A single turn carries every row of the set below to another of its rows. Some are shown first; where does it send the rows asked next?
Rabi: [-11   3  12  16 -17  -7  17  -6 -38  37 -16   1 -29   8  19  24  10   7
   0  29  -7  -2]
borir: [-11  66  -2   9  13 -11 -12 -12 -15   0 -10  13  -6  17   7   1  14   2
   4  30  -3  -6]
Mes: [ 29 -29 -44  -3   3   7 -19 -23 -27   3 -12  -1 -15 -16   9  21  -4  -3
   6 -42  -8 -10]
dipiv: [  2   9 -25  -9  31  13  -2 -22  18 -14   7  33  -2  -9  22 -20 -14   4
 -33 -21   0 -10]
bonum: [  1 -26   9   1  36   0  -1  17   9   9  11  -3  11  22  21  15  -3 -35
  14 -24 -28 -27]
sir: [ -2   4 -31  -4 -10 -39   2  -4   4  10  10  21  11   9 -12  12  -6 -21
  30  33  25   7]
kov: [  6  12 -17  11   8  -9 -17   4  14   8  -4  29 -18 -13 -20  29  24   0
  -4 -17 -59  -1]
feti: [ -6 -11  -6  28 -11   8 -25 -15  24   4   8  -7   6  -4  18  -7  -6 -20
  34 -43   9  -8]
fal: [ 11 -10  28  -3   4   4  10 -15   1  -9 -16  41  13   4   6 -28 -11 -21
  19 -35 -18 -13]
foru: [-11 -30 -17   2   9  12 -29 -14  10  17   0  31  -4  19   3  -5  30  -4
   3  50 -20 -10]
ropib: [  0  -1  -4 -10 -29  11 -26  19 -25 -15 -13  32 -31  25   4  11 -16 -23
   5  18  -9  19]
luti: [ 38  -2  -6 -20  -6 -12  19  17  21  15 -12 -10   2  11  25  12  17   1
 -15 -15   6 -28]
tagut: [-13  11 -30  31  13  29  10 -23 -29  -1 -14  -4 -12  -8 -21  12   9 -21
   4  32 -10  -2]
lamef: [ 16  -4  -4  11  31  -9   2  -1  12  14  18   1 -29   7  -9  -5 -22  45
  25   9   8  -2]
Toz: [ 15 -13  -6  26  -2  -8   9   5  -1 -14 -45  -1  24  13   7  10  -7   6
 -13  -3  -4  42]

foru -> ropib
Toz -> lamef
Now find these:
borir -> tagut
bonum -> fal
dipiv -> Mes

A single turn carries every row of the set below to another of its rows. Some are shown first; where does it send the rows asked next?
Dake: [  1  -5  14  22  -6  13 -17  28 -20 -20   9  11 -16  31 -10  -7   1   5
 -10 -12 -16  -7 -14   8 -10]
nurit: [-16  -4   5 -16 -19  -4  -9 -35  -4  28   7  35   2 -11  17 -12  12   3
  13 -10  30 -17 -21  -1  11]
fona: [  0  -8   1  29  -3   4  -9  35 -26 -15   7  15 -16  20  -4  -3  10   6
  -1 -15 -10 -10 -17  -2 -19]
Ner: [ 24  17  -7 -20 -40 -27  40  27   0   1 -26  11  24 -13  11 -45 -15  28
 -18  13   4  -9  16   0  14]
sop: [ 17   5 -11   0  12 -22  -8  11  29  36 -36  24 -12 -28  18  38  -7   3
 -15  -6   3 -16 -17  32  31]
vig: [-17  -3   6  -7 -35 -10   0 -32  -4  34  -4  36   8  -6  18  -8   6 -12
  19  -7  27 -17 -13  -5  10]
Zev: [ 23   9 -25   0  24 -10   1  17  21  28 -27  17   5 -21  21  31 -13   3
  -1 -13  -1 -16 -28  32  28]
mog: [ 27  -8   7 -29  -7 -46 -39  22   5 -17   2  12  -2   6   8 -20  28   1
 -16   7 -28 -16  25  -2  38]
vimok: [ 22   8 -15   9  15 -23   4   1  31  23 -34  12  -8 -27  13  35 -20   7
  -6  -9  -4 -15 -24  32  35]
gito: [  7  -7  -6  31   4   2 -17  41 -21 -15   4  15  -9  31   8 -15   1  12
 -14  -8  -9 -13 -14  10 -17]
bafor: [ 13  15  16  12 -12 -24  16 -16   0   7 -34 -23   3   0  -9   7 -19 -18
  -9  21  14 -24  47  30   6]
teze: [ 24 -17  10 -31 -10 -45 -39  18  18  -6  16   7  -5  -1  10 -21  32   6
 -17  -2 -21 -14  18   7  31]
tus: [ 14  10  -6 -14 -29 -26  32  36  16   4 -29   5  26 -10  11 -52 -18  26
 -32   5  -1 -13  15  -9  14]
Ripo: [ 12  18 -10  -7 -23 -17  36  38   4  10 -29  -2  24 -10  19 -48 -26  32
 -19  14  -3 -21   7   4  22]
Vavor: [ 13  11  20   9   1 -26  16 -16  -5  -7 -30 -15  -1   4 -15   9 -19  -6
  -9  28   9 -22  54  22  14]
manem: [  7  18  21  10   1 -17  23 -25  -6  11 -35 -26  -2  -9 -12   1 -13 -13
 -23  10   0 -27  41  29   9]
Mus: [ 41 -10   9 -22 -13 -46 -35  25  10 -12  -5  10 -18   1  20 -27  25  -7
 -19   3 -20 -27  22  -9  28]
vunet: [  2   0   5 -13 -17  -5 -14 -36 -11  29  -4  34  13  -8   6 -10   9   6
  19  -9  25  -5 -25 -17   7]

teze -> vig
gito -> Zev
Now find these:
nurit -> bafor
Ner -> Dake
vunet -> manem
vimok -> tus

A single turn carries every row of the set below to another of its rows. Some are shown first; where does it send the rows asked next?
Gora: [ 42 -11 -18 -26  -5   6  30   3 -11  -5  -3   9  -1]
Dira: [ 37 -10  48 -23  16  26  -1  17 -26  23 -19 -10 -30]
Pov: [ 20  30  38   8  17   0  22   3  11   8 -38   8  11]
taz: [ 36 -10  32  -7  29  11 -46  12 -14  11 -11 -11   1]
sobe: [ 14  13 -10  22  -6   2  -9   1  -8  37 -25  26   4]
mude: [ 31 -17  53  14   9  20  35   5 -17  -4 -12  -6  -6]
kis: [ 38 -22  55  -6   5  15   5  -3  30   2 -45   1  -9]
gipef: [  9 -23 -12 -36  22 -15   5  36   2   8 -38   2 -13]
nal: [ 21 -22  23  -3 -28  19  11  30 -30 -23 -32   5   0]
Zipad: [ 26 -22 -43 -10   2  11   7   4   6  12 -37   4  -7]
Tovim: [ 62 -21  32  14  10  -2 -17   0 -13  -4 -30  14 -18]
turo: [-10   2  20  16   4 -29   1  32  10   7 -33   8   0]
Lekef: [ -2 -22  -1   1  14 -17   7   0  32  32 -25 -15 -15]
Dabup: [ 44   3  18  -5  -5  13   1 -28 -10 -27 -25  -3  -2]
nak: [ 31   2  30 -15  18  26  -7  28 -22 -29 -26 -21  -1]
Dapa: [  5 -16   2 -53  15   0  27   3   4  24 -25   7  -6]
Neku: [ -8  -9  13 -28   8  -2  12  24 -37   4 -35   2 -26]
pedup: [-17 -23 -14  11   0   3   2  24  12  32 -35 -10   5]
Mupe: [  3  -9  -8   4  -7  27 -29  20   2  29  10   0   1]
Nin: [ 50 -30  -4 -16  17  -1   6  25  39   8 -13   2  -4]
tal: [ -8   9  -4   2  10  -4  21 -17   3  24 -36 -18 -12]
desol: [  8  -3  16  16  -6   9   7  42  -5  13 -39  23  33]
sab: [-11 -18 -21  -2 -10 -11  21   2 -15  19 -17  -6  -7]
fuda: [-12   0  26   1  -8 -12  22  -7   1  26 -27  24  14]
sadom: [ 41 -35  32 -13  11  24 -17  26 -33  29 -36   7 -17]
fedo: [ 38 -47  39  29  12  11   9  25 -11   2 -34   8   2]
fupo: [ 7 28 10 16  2  6 -7 18 19 35 -6  2 -7]
guti: [ 29 -36  21   0 -14  29 -22  28  25  -6 -12  -5  18]
zepu: [  0 -33  33 -30  22   5   1  13  13  38 -45  12 -16]
Degip: [ 29 -11  29 -18  10  25 -29  -5 -35  18   0   1  14]
dovof: [ 34 -22  46  -5 -16  31   3  21  -9   9  15   4  -1]
Fata: [ 37 -34  35 -20  15  40 -11  -1  -1  11 -41  11  26]
kiro: [ 42 -22  23   9  38  21  -3   6   9 -20 -14 -26   9]
bol: [ 17  -3 -17 -22   7  21  20   9  32  14  -9 -20 -16]
gozam: [ 26  13  -5   5  18   6 -25 -27   0  20 -17   2 -20]
tuke: [ 34 -37  10   3  12  37   8  -4 -19 -11  -9  -4  30]

Gora -> Pov
bol -> turo
taz -> sadom
Now find these:
Dapa -> fupo
nal -> Dabup
Fata -> dovof
fedo -> tuke
pedup -> sab
Mupe -> Neku

A single turn carries every row of the set below to another of its rows. Some are shown first; where does it send the rows asked next?
golo: [  5   1  46  21  18   0 -34 -37   4 -40 -25  -1  19  26   0   5   7 -24
   5 -36  14  -9  20  31  21  -8   7  52 -17  -8  35]
taka: [ -6  10   2 -10  16 -32 -18 -20  26  13  12  20  26 -18   0  13  -7  22
  22  -4 -27   4 -14 -14  17  38 -22  25  28   4  10]
nemem: [-20  -1  36  12  14 -27 -22 -12   5 -33  -3  51 -18  25 -22  29  19 -14
  -9   3  18   3  30 -12  10  -3 -36  31 -38  13  -1]
Reka: [ 19   1  16  28  -5   1 -40 -48   5  -4 -31  17  11  -4  19  28  -2  20
  15  -1  11 -18  14  15  -2 -15   5 -10  -6  -5  38]
Lor: [ 15   5  24  26  -2  33 -34 -42  21  -1 -28   4 -17 -16   0  10  19   6
   3  -6  33 -13  14   7  -6   4   7  -6  -5  -4  47]
Nenez: [  9   1  17   4 -12  24 -22 -19  25 -59  -6 -19  45  19  -9 -22   3 -24
   5  15   0   8 -24   5  26 -15   3  30  -6   4   4]
Bof: [  2   5  -1   3 -10  22 -16 -32   7 -23   4   2 -13 -46 -10  -5  22 -16
  -1  -7  13  16  16   1  27 -23   2 -14  21  14  21]
kig: [-22   0  36   7   2 -22 -13  -8  16 -55  -8  36  -2  30 -22  25  12 -24
 -18  13   5  -7  30   6  -1  -3 -40  47 -36   8  -4]
mipo: [ -4 -11  33   9   1 -23 -12  -2  12 -37  -4  43  -9  55 -25   9   4   2
  12   3  15   3  18   9  15   0 -31  39 -39  29 -13]
Lepu: [-11  24   8  21  -1 -18  -5   1  37  12   3  27  15 -28 -10  19 -27   8
 -20   5   1 -20  10  12 -12  37   6  13 -23 -17   1]
nuguz: [-12  18   9 -29  35 -27 -24 -33  33 -21  21  21  14 -26  -9   5   4   3
  15  -6 -17  13 -17 -12  20  29 -31  27  30  29  15]
sogol: [  8  11  11 -15  28   9  -1  -8  59 -26 -18  17 -13  47  -8 -27  -4  -5
  -3   2   5   4 -16  45  -2  16 -28  15 -14  30  -8]
bakin: [ -1   0  52   2   3  27 -22 -41  17 -35  -7   3 -11  -1  -1  -3  25 -35
  -4 -26  21  -5  16  12  13 -10   3  51  -7  -5  47]
tafem: [  7   5  29   1 -12  42 -16 -14  35 -46  -6 -17   8 -11 -27 -30  18 -33
   1  15   7   0 -13   0  12  -6  20  16  -1  11  19]
gup: [ -4  28  -8  -9  27 -30 -22 -48  29 -11  19  30  15 -23   2   4   2  12
   4  -1 -20  13 -18   4  15  29 -37   3  27  25  26]
Bos: [ -3  23  15  26   7 -21 -20 -14  23  -4  -4  37  18 -20 -16  27 -31   7
 -24  -6   8 -34  15  12 -14  46  -6  30 -21 -13  22]
bokup: [  7   1 -14   6  -1   6 -19 -27  -5 -32  -7   9  19 -25  -2 -11 -10  -8
   3  -6  -1   3  10   2  43 -20   2 -24  35   3  -1]
soso: [  5   3   0 -24  23  -2  -2 -10  48 -26 -11  10   1  37  -8 -15   0  14
  19  -2 -10  15 -12  42  30  25 -30  22  15  33 -19]
Gurok: [  7  12  -1   2  30  -1  -4   0  48 -42 -21  13  -8  34 -14 -31   7 -17
  -5   7 -15   9 -14  31   7  12 -38   0   1  36 -17]
sode: [-12   8  20  25  -7 -35  -4  -8  17  13  10  44  12   9 -15  26 -19   3
  -3  -5  -2 -24  23   7   5  29   8  25 -30 -23  -2]

taka -> soso
golo -> Reka
Bos -> gup
Now find these:
Lepu -> nuguz
tafem -> bakin

